(in the rows, 128 means zero)
A state moves one step at a time under one of 8 hidden systems, and each row is a state written as 26 numbers. Each run below is a few steps of one system.
run 1, k142 (8 x 26):
[[ 84 179 139  69 208 189  93 181 134 124 124 155 126 117 149 141 142 205
   89 145 123 126 106 171 153 138]
 [154 139 128 156 129 140  47 127 106 112  36 101 123 156 163 107 146 170
  116 139 185 111  92 183  98 156]
 [170 101 122 159 104  95 138  70 103 101  37 139 109 151 176 151 129  71
  126 143 146 104 116  65 139 150]
 [136 156  95 112 128 118 167 157 140  81 135 150 146 134 157 182 130  72
  165  87  52 110 119  56 157 160]
 [ 96 199 128  70 184 130  81 169 170 146 149 177 176 142 136 147 110 140
   96 108  87 116  92 127 148 131]
 [115 176 141 116 174 168  96 137 133 113  57 153 114 149 129 136 131 204
   76 139 179 127 120 165 125 168]
 [154 137 116 184  91 104  98 100 119  91  32 104 134 155 143 146 138 119
  126 110 175 116  98 130  96 188]
 [132 139 119 133 113  80 167  89 148 116  86 146 138 123 153 196 115  54
  121 122 110 111 104  47 138 160]]
run 2, k978, 8 rows:
[[112 137 155 123  86  94 186 144 169 200 174 158 174 114  61 122 137  95
  152  87  94 114 139 114 131  88]
 [ 60 134 135 111 176 136 121 101 151 132 204 138 133 110  84 139  78 162
   59 143 147 190 144 141 131 131]
 [162 135 139 128  99 132 158 146 159 175 155  92  94 115  75  93 128 171
  149 153 171 128 176 179  58 101]
 [106  48 156 164 105  99 144  48 100 159 144 112 117 100 111 106 114  99
  100 167 166 159 138 120 138  91]
 [163 113 110  85 141 116 165 127 149 143 212 117  83 111 147 128  93  94
  147 179  98 131 171  91 107  83]
 [ 95  89 160 108 132 137 126 143 112 194 195 148 153 105 108  76 147 127
  137 131 100 128 130 155 168  50]
 [136 112 123  99 179 151  74 114 117 131 187 134  95 150 137  77  82 167
   90 178 152 159 166 154 123  90]
 [189  86 136 144  90 132 124 126 102 159 141 136 107 168 109  46 133 133
  165 134 144 119 183 148 119  69]]
run 3, k18:
[[113 128 162  98 141 141 164 134 152 195 136 106  94  69 116 131 143 162
  114 187 160 114 131 166 100  94]
 [109  81 132 144 110 157 154 155  95 125 155  59 106  63 136 122 178 144
  171 143 125 131 119 172 122 115]
 [147  77 137 110 130 114 107 114 110 173 159  92 104  96 178  96 133 100
  144 193 125 111 114 138 121  63]
 [125  95 142  89 152 176 175 162  96 141 159 146  94 100 152 111 163 136
  158 153  88 112 154 121 178  78]
 [137 101 108 113 147 152  65 167  91 119 197 110 137 140 164  74 132 134
  161 129  87 132 126 158 147  85]
 [172 111 139  99 153 160 102 137 101 153 128 175  97 174 142  58 126 159
  129 157 135 113 173 140 151  69]
 [151  91 109 150 117 167 134 145  78  81 169 147 115 173 107  72 130 145
  163  94 110 156 190 128 160 114]
 [167 112 117 131 116 101  88 108 131 148 188 158 142 192 102  62  79 111
  128 118 126 145 174 121 120  81]]
run 4, k130, 8 rows:
[[161 165 128 125 135 131 137 115 149 119  79 169 108 175 106 130 106 153
  102 126 165 124 163 115 111 153]
 [136 136 122 174  81 104 148 116 127 106  83 139 155 152 100 142 137 105
  144  76 134 126 128 106 126 166]
 [124 159 126 124 120  79 145  96 179 147 127 137 145 125 109 168  92  94
   99 127 135 130 119  91 101 147]
 [ 99 165 147 122 118 132 189 151 163 146 101 138 139  96  91 172 154 140
  128 106 127 114 120 127 123 154]
 [ 95 148 132 147 122 109 107 123 151 132 105  86 149  95 123 163 133 135
  108 125 156 131  78 158  91 164]
 [139 129 145 126 119 121 162 117 142 157  79  97  93  87 142 156 149 133
  127 173 162 103 114 134  95 131]
 [113 110 121 138 118 124 144 134 113 111 107  84 126  78 169 167 162 100
  152 136 108 112  84 120 132 146]
 [131 142 127  86 159 117 105 137 144 152 125 113 122  99 188 150 130 111
  122 173 112  98  85 125 120 112]]
run 5, k387:
[[133 145 136 111 127  79 126  94 183 183 159 120 128 116 106 135  83 111
   95 164 152 132 131 124  77 107]
 [ 88 107 161 135 109 156 204 148 115 148 123 132 127  79  93 139 181 144
  149 113 120 123 132 138 159 119]
 [ 97 123 115 126 145 118  70 129 138 131 197  72 142 101 134 123 104 136
  112 145 131 159 102 170  96 122]
 [146 115 163 111 120 130 167 120 134 190  83 127  92  95 135 123 157 137
  129 182 159  91 130 139 116  90]
 [104  79 111 137 134 158 129 144  81  87 181  86 118  94 155 124 150 123
  160 129  96 151 125 138 155 122]
 [164 137 130  87 147 105  81 129 148 179 150 128 119 137 166  99 103 117
  121 178 127 101 121 136 101  76]
 [126  90 146 120 141 180 170 139  79 120 112 163  96 126 134 103 165 153
  142 137 120 121 161 122 184 103]
 [158 123  94 128 135 129  59 147 118 101 190 103 129 163 147  85  98 132
  148 125 114 147 143 151 106 114]]
run 6, k680 (8 x 26):
[[124  85 139 143 100 113 125 126 110 160 151  97 138  98 137 106 153 101
  158 137 116 116 108 144 129  89]
 [108 110 143  89 161 137 146 125 128 158 170 143 114  98 142 128 124 122
  116 166 109 129 132 116 155  87]
 [145 125 129 105 133 158 120 176 116 145 156 127 119 128 136  90 152 151
  163 133 107 111 140 158 131  91]
 [140 102 135 116 147 125  76 109 111 155 146 140 126 147 148  82 112 128
  112 157 136 126 130 141 139  81]
 [176 110 122 111 131 138 151 129 117 130 145 148  89 151 138  99 119 124
  148 153 121 120 179 107 131  94]
 [149 111 116 131 111 110 100 133 119 135 172 142 151 160 128  88 115  95
  152 105  95 127 142 119 139  96]
 [142 146 130  99 146 118 129 120 156 154 173 167 127 155 105 111  89 128
  107 136 124 136 165 111 123 101]
 [150 128 124 142 106 137 130 145 129 129 161 138 130 162  81  84 120 149
  149 100 132 143 175 147 115 114]]
run 7, k873:
[[112 111 115 134 150 124  67 112  98 101 134 132 151 144 167 121 116 109
  113 123 113 138  98 122 160 129]
 [169 169 111  95 154 125 100 140 147 119 106 151 116 162 165 136 107 126
  123 143 119 104 129 108 115 134]
 [117 145 123 143 131 127  87 134 118 107  98 156 170 165 128 123 133 128
  121  83 119 126 107 128 154 149]
 [136 169 109 120 146 106  99 111 160 109 125 134 133 153 131 151  85 125
   95 129 141 139 126 111 100 158]
 [130 165 134 140 109 116 139 137 150 129  77 155 156 147 107 148 139 125
  127  89 130 110 115 118 126 159]
 [ 91 149 119 142 130 106 124 108 153 112 138 118 153 116 109 168 105 119
   99 111 135 154 108 120 116 169]
 [124 167 138 121 117 113 158 135 168 153  92 121 131 106 114 167 140 131
  124 129 142 107 110 130  98 148]
 [ 81 123 139 150 121 127 147 120 126 120 109 105 145  86 119 165 148 126
  118 115 135 138  93 135 133 159]]
run 8, k142, 8 rows:
[[139 112 141 114 161 167  93 136  88 128  79 141 102 136 174 100 155 162
  119 162 145 106 117 153 154 109]
 [180 107 100 148 120 133  88 125  86  83  89 118 111 166 179 106 134 111
  156 129 126 115 128 118 132 135]
 [171 132 116 112 129 109 124 123 124 124 111 176 133 173 161 122 116  82
  143 120  90 101 136  72 156 112]
 [130 164 112 101 159 153 125 159 131  94 144 185 140 173 125 130 114 140
  125  93  90 131 151 102 163 141]
 [142 180 123 121 143 128  79 143 154 128 113 161 150 182 104 111 104 161
  105 103 144 128 135 147 110 145]
 [136 146 139 154 120 122 135  94 137 118  68 163 125 164  95 135 114 146
   92 115 176 136 146 117 123 161]
 [131 150 111 162  94 102 156 113 151  96 110 119 143 136  98 168 115 107
  133  90 136 140 131 102 102 180]
 [ 93 161 138 121 123  94 156 117 176 153 136 139 160 104  98 174 114 103
  107 112 119 130 107 104 120 145]]
run 9, k102 (8 x 26):
[[129 128 137 132 142 166 112 142 114 125 115 118 105 131 116 102 141 188
  121 142 166 137 145 179 116 129]
 [158  87 128 163  97 129 140 103  97 118  97 106  98 130 133 109 143 124
  148 145 159 128 146 131 117 124]
 [141  92 124 128 113 106 153 106 117 136 153 123 119 113 148 129 123  78
  147 146 105 122 134  90 139 101]
 [110 127 131  95 152 130 121 144 133 151 184 146 144 121 132 118 121 119
  128 130  89 129 127 125 152  93]
 [121 136 133 112 157 159  95 146 121 129 148 145 127 148 114  95 123 175
  112 130 138 140 145 161 136 115]
 [158 113 128 154 113 143 128 118 105 115 105 130 103 157 113  95 129 153
  133 129 162 135 165 142 119 129]
 [153  94 123 153  95 106 151  97 116 124 133 126 119 137 122 118 119  92
  145 126 130 134 153  99 126 117]
 [119 120 129 113 130 108 146 119 143 147 180 143 140 121 115 129 108  97
  128 127 101 136 139 102 141 103]]
run 10, k102 (8 x 26):
[[107  73 143 137 150 133 120  78  80 119  72 109 101  87 197 150 150 109
  100 187 149 121  86 113 163 127]
 [165 128 104  90 137 149 144 186 116 114 148  97  98  99 198 142 161 108
  193 150  68  87 115 116 130 109]
 [121 114 136 113 156 124  34 130  95 152 108 152 165 151 186  89 139 116
  118 132 107 102  76 145 170  89]
 [169 150 102  91 182 179 117 153 105  70 104 169  82 172 178 126 121 158
  126 145 113 118 160 104 157 141]
 [186 133 110 157  88 117  83 151 106 110  93 147 158 196 136  83 142 108
  178  73 107 101 131 125 130 127]
 [147 139 111 124 148  99 109  76 134  99 111 188 135 186 143 142  75  89
   88 123 125 138 143  57 153 144]
 [142 185 111 115 116 128 164 176 165 111 146 171 156 163  88 145 122 122
  157  61  82 121 155  97 129 151]
 [100 164 125 154 124  93  73 101 158 126 123 145 186 165  84 131  90 132
   80  83 154 156 108 140 111 165]]
run 11, k680, 8 rows:
[[124 101 118 114 142 105 154  88 130 123 158 124 106 102 155 158 100  81
  114 166 114 139 132  77 138 120]
 [130 151 132 108 115 139 164 185 143 144 142 144 147 118 116 133 161 124
  174  95  80  98 128 126 141 116]
 [ 93 139 133 114 166 138  65 129 128 137 154 140 154 138 126 107 111 156
   89 128 134 148 109 161 139 118]
 [173 132 130 124 128 145 141 126 129 133  98 124  79 141 128 112 128 162
  129 163 169 118 163 143  96 124]
 [138  76 120 168  95 113 117 102  88 112 128 118 138 141 139 105 135  90
  152 113 121 134 127 115 147 117]
 [130 142 120  94 145 104 150 121 161 139 164 139 125 117 140 158 100  92
  121 146 102 124 132  86 125 118]
 [118 151 139 120 125 151 140 172 134 139 136 157 151 140  94 112 150 154
  146  88 108 120 139 146 144 122]
 [122 130 122 131 147 127  71 113 129 124 148 113 130 142 126 106 100 153
   98 143 158 153 127 159 106 130]]
run 12, k387 (8 x 26):
[[109  84 127 142 122  82 119  62 124 140 181 138 146 131 118 120  80  71
   99 136 122 160 135  86 146 103]
 [129 160 142  90 126 140 199 167 170 169 170 159 120 116  79 132 132 143
  145 119 106 118 170 119 124 104]
 [ 73 108 150 152 127 143  85 136 109 147 156 122 172 119  90  88 143 163
  114  98 140 155 109 189 147 114]
 [149 118 135 134 120 123 146  98 144 149 134  91  79 110 107 118 107 154
  111 181 189 143 161 154  72 121]
 [127  74 136 157  77 121 169 134 102 143 144  90 132  88 124 117 169  94
  183 120 107 116 123 132 135 102]
 [104 107 127  94 159 108 111 106 141 157 208 123 128 104 143 124  90 103
  103 168 109 146 124 117 135  85]
 [132 136 157  89 141 167 165 172 133 176 135 150 106 111 114 104 163 169
  145 146 121 103 150 157 138  85]
 [114  83 126 148 137 156  74 127  81 112 162  97 124 127 136  79 134 157
  131 137 143 157 129 179 136 109]]
run 13, k873:
[[ 74 145 120 146 162 139 147  87 132  60  73 109 110  96 140 216 118 144
   67 140 166 162  99 104 131 220]
 [148 172 112 148  78  79 123 154 171 137  77  58 153  90 152 181 156  91
  169 112 124  82  60 139  57 171]
 [ 53 115 157 125 151  99 140  77 130 148  79 137 158  67 162 199 143  82
   76 147 123 119  48  90 175 147]
 [114 186 102  88 164 152 139 191 156  90 112  74 110  69 188 210 156 143
  147 145  99 102  73 135  99 182]
 [ 86 124 154 140 133 104  51 119 117 166  55  93 172  88 183 142 169 119
  105 144 147  94  19 172 130 130]
 [130 136 105 111 176 141 121 107 112  63  55 107  84 104 225 205 132 116
  101 180 133 113  85  87 140 185]
 [142 156 100 132 115  98  59 169 127 114  82  90 174 123 209 157 163  80
  171 104  79  74  34 128 120 151]
 [ 90 153 131  88 198 107  63  92 135 125  80 162 153 123 209 181 107  96
   58 161 117 113  48  90 168 148]]
run 14, k130 (8 x 26):
[[104  51 169 130 116 133 155 103  93 188 142 113 111  74 135  97 163 118
  135 175 135 122 122 145 158  59]
 [114  99  92 112 160 166 121 158 100  74 216  71  94  90 165 135 124 137
  152 154  92 161 138 139 131 128]
 [150 102 142 102 135 138  71 158 107 185 165 129 136 136 154  55 145 137
  154 151 111 102 123 173 136  48]
 [112  70 123 127 173 183 114 110  62  81 159 145  91 140 148  93 120 158
  109 154 133 167 167 129 183 112]
 [191 121  91 128 116 138  81 165 106 103 180 124 124 187 140  62 115 128
  181 107  99 129 169 141 115 100]
 [122  80 144 133 136 123 111  84  97 148 161 195 143 173 107  69 101 113
  102 123 123 152 169 104 186  76]
 [141 145  97 125 139 159 145 154 129  73 201 155 117 175  82 107  92 156
  138  88 109 171 202 118 130 144]
 [129 123 143 159  90 103  94 119 135 171 159 157 179 177  55  62 111 131
  127  79 142 144 152 156 121  95]]
run 15, k978:
[[168 158  86 134 124 104 158  97 171  84 167 115  89 156  98 157  56 120
  112 138 154 167 190  89  67 172]
 [107 119 161 151  61  84 194 124 161 197 149 134 173  98  54 128 148  89
  154  86 117 119 128 123 119 101]
 [ 64 135 130 102 179 123 142  87 161 129 199 128 120  91 103 168  73 136
   56 163 142 182 138 114 127 137]
 [143 135 145 116 102 142 180 170 159 182 169  89  98  89  79 107 149 168
  162 149 147 120 162 181  71  95]
 [ 86  51 159 152 128 111 119  55  98 163 148 100 116  85 126 109 118 119
   85 181 174 159 118 145 137  93]
 [183 110 112  87 142 133 166 132 135 140 184 107  59 111 162 120 109 113
  154 196 115 118 177 105 102  82]
 [103  64 154 126 122 132 117 131  88 178 181 132 151 104 132  75 156 106
  150 132  94 124 119 145 176  52]
 [147 124 115  80 191 147  68 122 119 128 182 149  98 158 166  88  82 151
   96 179 126 142 155 133 136  87]]
run 16, k18 (8 x 26):
[[213 125 109 113 131 140 162 116 105  89  58 160  65 169 186 134 131 106
  151 159 129  89 167  64 140 134]
 [107 110 113 151 112 113 115 126  94  92 138 171 191 163 137 128 134  66
  150  55  60 131 110  75 201 134]
 [138 194 109  74 193 117  72 125 171 120 145 187 139 184 144 139  61 135
   71 135 117 133 131  99 128 139]
 [131 185 133 149 117 164 134 172 133 102  56 170 150 175  81 127 157 185
  134  58 144 119 140 152 132 180]
 [133 116 106 192 106  90  70  61 118  81  95 102 140 168 122 130  86 115
   92 115 183 167 120 124  97 180]
 [158 157 136 132  96  86 207  95 176 144  77 164 118 139  97 175 113  90
  122 124 142 108 152  63 107 153]
 [ 49 149 125 148 121 104 145 123 154 110 155 118 188  89  91 189 124 104
  109  75 104 160  83 114 139 179]
 [122 196 131  97 153 101  99 132 195 162 100 104 130 104 138 175 107 145
   87 162 162 109  82 150  64 155]]

Name the system that made each run.
run 17 (2 x 26):
[[119 125 125 168 119 133  36 134 101 114 144 155 188 201  85  53 114 158
  121  60 138 159 134 176 145 125]
 [189 139 125 127 127 106 148  69 156 136 110 158  75 178  99 114  66 134
   90 169 190 139 199  95  84 128]]
	k142
run 18 (2 x 26):
[[154 123 130 103 147 127  87 133 116 150 116 147 125 146 176 103 129 116
  132 153 115  99 115 125 141  94]
 [159 126 120 106 152 149 120 133 109 112 124 170 108 167 153 106 121 130
  131 136 111 116 156 105 159 110]]
	k680
run 19:
[[ 94 137 141 144 133 119  70 129 117 132  70 125 176 120 155 140 155 126
  112 108 129 108  54 151 146 149]
 [164 153 122 105 158 132 131 109 142 114  69 128  76 133 170 159 112 139
   99 183 164 111 130 108 104 151]]
	k130
run 20 (2 x 26):
[[139  91 139 116 126 112 153  95 121 157 160 161 116 135 126 105 109  93
  123 150 117 130 161  91 154  78]
 [104 138 112 115 143 156 144 167 126  96 191 141 141 132 106 130 124 141
  145  91  85 151 151 123 152 136]]
	k130
run 21 (2 x 26):
[[155 167 110  98 142 147 109 185 133 116 137 152 136 159 144 116 136 139
  158 104  88 105 133 130 135 124]
 [115 124 142 135 147 129  77  99 110 132  96 171 151 166 129 103 117 138
   87 121 149 133 119 130 159 123]]
	k130
run 22 (2 x 26):
[[134 123 120 125 114 127 108 167 127 144 173  89 139 110 132 105 144 129
  167 122 106 122 117 163 105 104]
 [118 105 150 117 157 134 100  94 112 152 107 149 116 130 145 106 123 143
   86 169 159 129 124 137 148 101]]
	k102
run 23:
[[109 177 122  90 138  95 121 153 184 161 213 168 183 146  92 132  88 101
  124  88  72 133 130 107 131 108]
 [ 83 159 158 118 152 155 132 137 155 158 158 173 144 145  44 104 111 199
   82 107 160 162 165 172 131 127]]
	k978
run 24 (2 x 26):
[[ 38 144 157 112 164 150 117 149 145 153 133  91 149  46 124 169 157 171
   90 144 142 137  62 187 127 145]
 [126 134 135 124 143 166 119 156 122 124  79  57  83  73 163 147 170 188
  131 181 173 112  96 194  84 150]]
	k102
run 25 (2 x 26):
[[127  84  96 176 101 118  94 111 100  84 200  68 131 134 111  97 103 119
  147 113 134 180 147 150 103 135]
 [138 129 155 116 100  73 174  92 178 207 137 131 126 100 100 141 110  87
  118 158 143 110 133 105  94  93]]
	k680
run 26:
[[101 144 141 162  90 108 234  97 152 113  75 160 139 113  70 197 137  99
  117  84 136 134 141  66 143 183]
 [ 71 172 107 129 120  98 158 146 185 109 184  72 158  65 100 209 113 107
  127 100 105 153  89 123  84 187]]
	k978
run 27, 2 rows:
[[144 156 130 102 129 116 155 139 165 153 107  98 104  88 149 167 137 124
  135 167 137  98 110 127  84 132]
 [ 85 103 144 147 123 139 133 129  99 127  96 117 148  89 143 146 174 121
  132 118 119 120  82 138 164 135]]
	k873
run 28 (2 x 26):
[[ 91 132 138 173  87 111 134 126 135 130 132 139 186 137  62 125 133 124
  130  59 129 151 123 138 134 150]
 [123 153 122 124 142 101 119  91 173 135 145 112 115 124 106 150  76 139
   78 159 172 154 138 130  76 147]]
	k18
run 29 (2 x 26):
[[ 99  88 134 161 135 101 123  42 114 111 100 104 112 106 140 159 102 110
   71 168 179 161 113 107 127 154]
 [139 133 119 131  95 133 217 158 136 109 108 100 104  81 135 181 168 104
  181 118 101 103 129  98 117 154]]
	k680
run 30:
[[110 149 154 123 140 143 125 126 156 166 133 122 114 121  72 108 117 197
   89 150 190 148 150 188  88 124]
 [122  84 142 195  76 120 147  89 105 127  98  82 117 111  90 115 144 138
  130 129 189 150 136 158  99 144]]
	k142
run 31 (2 x 26):
[[139 175 120 115 153 121  99 122 142 108  73 189 149 180 144 147 108 122
   98 105 122 113 117  92 149 159]
 [135 192 112 125 144 131 124 139 152  85  73 165 139 168 125 166 115 141
  108  94 131 122 125 104 126 189]]
	k142
run 32 (2 x 26):
[[ 94 171 126  45 201 131 151 143 178 145 197 164 119  98 145 177  91 120
   89 162  81 132 129  86 148 115]
 [100 174 147 116 143 184 103 208 123 135  95 144 157 131 110 109 183 206
  140  85 123 106 103 200 145 138]]
	k130
run 33, 2 rows:
[[102 141 108 102 151 134  92 169 139 124 184  68 136  79 166 148 135 132
  142 143  96 129  82 161 107 128]
 [125 130 166 100 156 161 123 139 119 172  63 147 106 111 150 115 166 172
  107 171 159  94 111 162 143 104]]
	k978
run 34 (2 x 26):
[[157  99  76 123 137 125 137 123  90  47 152 129 113 141 201 158 118  57
  165 122  58 127 130  46 172 143]
 [156 195 118  62 171 113  81 160 165 149 130 211 160 190 160 126  97 107
  115 113  73  90 120  87 152 107]]
	k387
run 35, 2 rows:
[[172 128 124 149  77  99 160 130 145 144  85  60  98  93 146 150 154 108
  170 155 152  93 111 136  62 140]
 [ 86  90 147 124 139 121 174  94 108 133 103 132 125  71 164 178 152  82
  114 154 109 119  91  82 179 125]]
	k978
run 36 (2 x 26):
[[128 115 120 102 182 114  91  67 122 116 133 166 111 154 169 134  72 105
   67 176 137 145 134  79 157 119]
 [171 172 115 121 113 168 172 198 133  97  87 143 110 149 121 134 167 159
  182  92 110  94 157 130 119 156]]
	k142
run 37:
[[117 123 163 126 119 150 200 126 137 158  75 102  80  67 117 158 171 164
  124 174 175 110 128 152 105 134]
 [106  72 119 149 120 126 143 106  98 107 140  46  99  54 172 158 150 105
  143 171 132 139  97 135 118 135]]
	k978
run 38 (2 x 26):
[[ 66  89 131 165 119 147 160 117  95  88 132  87 133  72 122 162 158 129
  130 113 128 159 103 136 154 164]
 [149 129 126 106 122  98 130 131 158 168 141  69 103  76 161 148 129 107
  143 185 134 102 101 138  72 107]]
	k873
run 39, 2 rows:
[[101 102 140 138 137 140 158  90 117 119 164 169 122 146  75 111 100 141
   93 119 143 174 181 109 160 121]
 [152 151 113 142  93 122 146 154 161 131 173  97 123 135  73 112 114 150
  157 106 141 143 168 157  67 136]]
	k142
run 40 (2 x 26):
[[128 136 141 103 165  91  58  69 157 177 141 154 134 156 131 106  64 130
   52 177 170 140 124 131 107  97]
 [149 127 138 152 105 181 216 148 107  94  66 136  78 129  93 136 173 177
  156 115 157 124 179 130 131 162]]
	k142
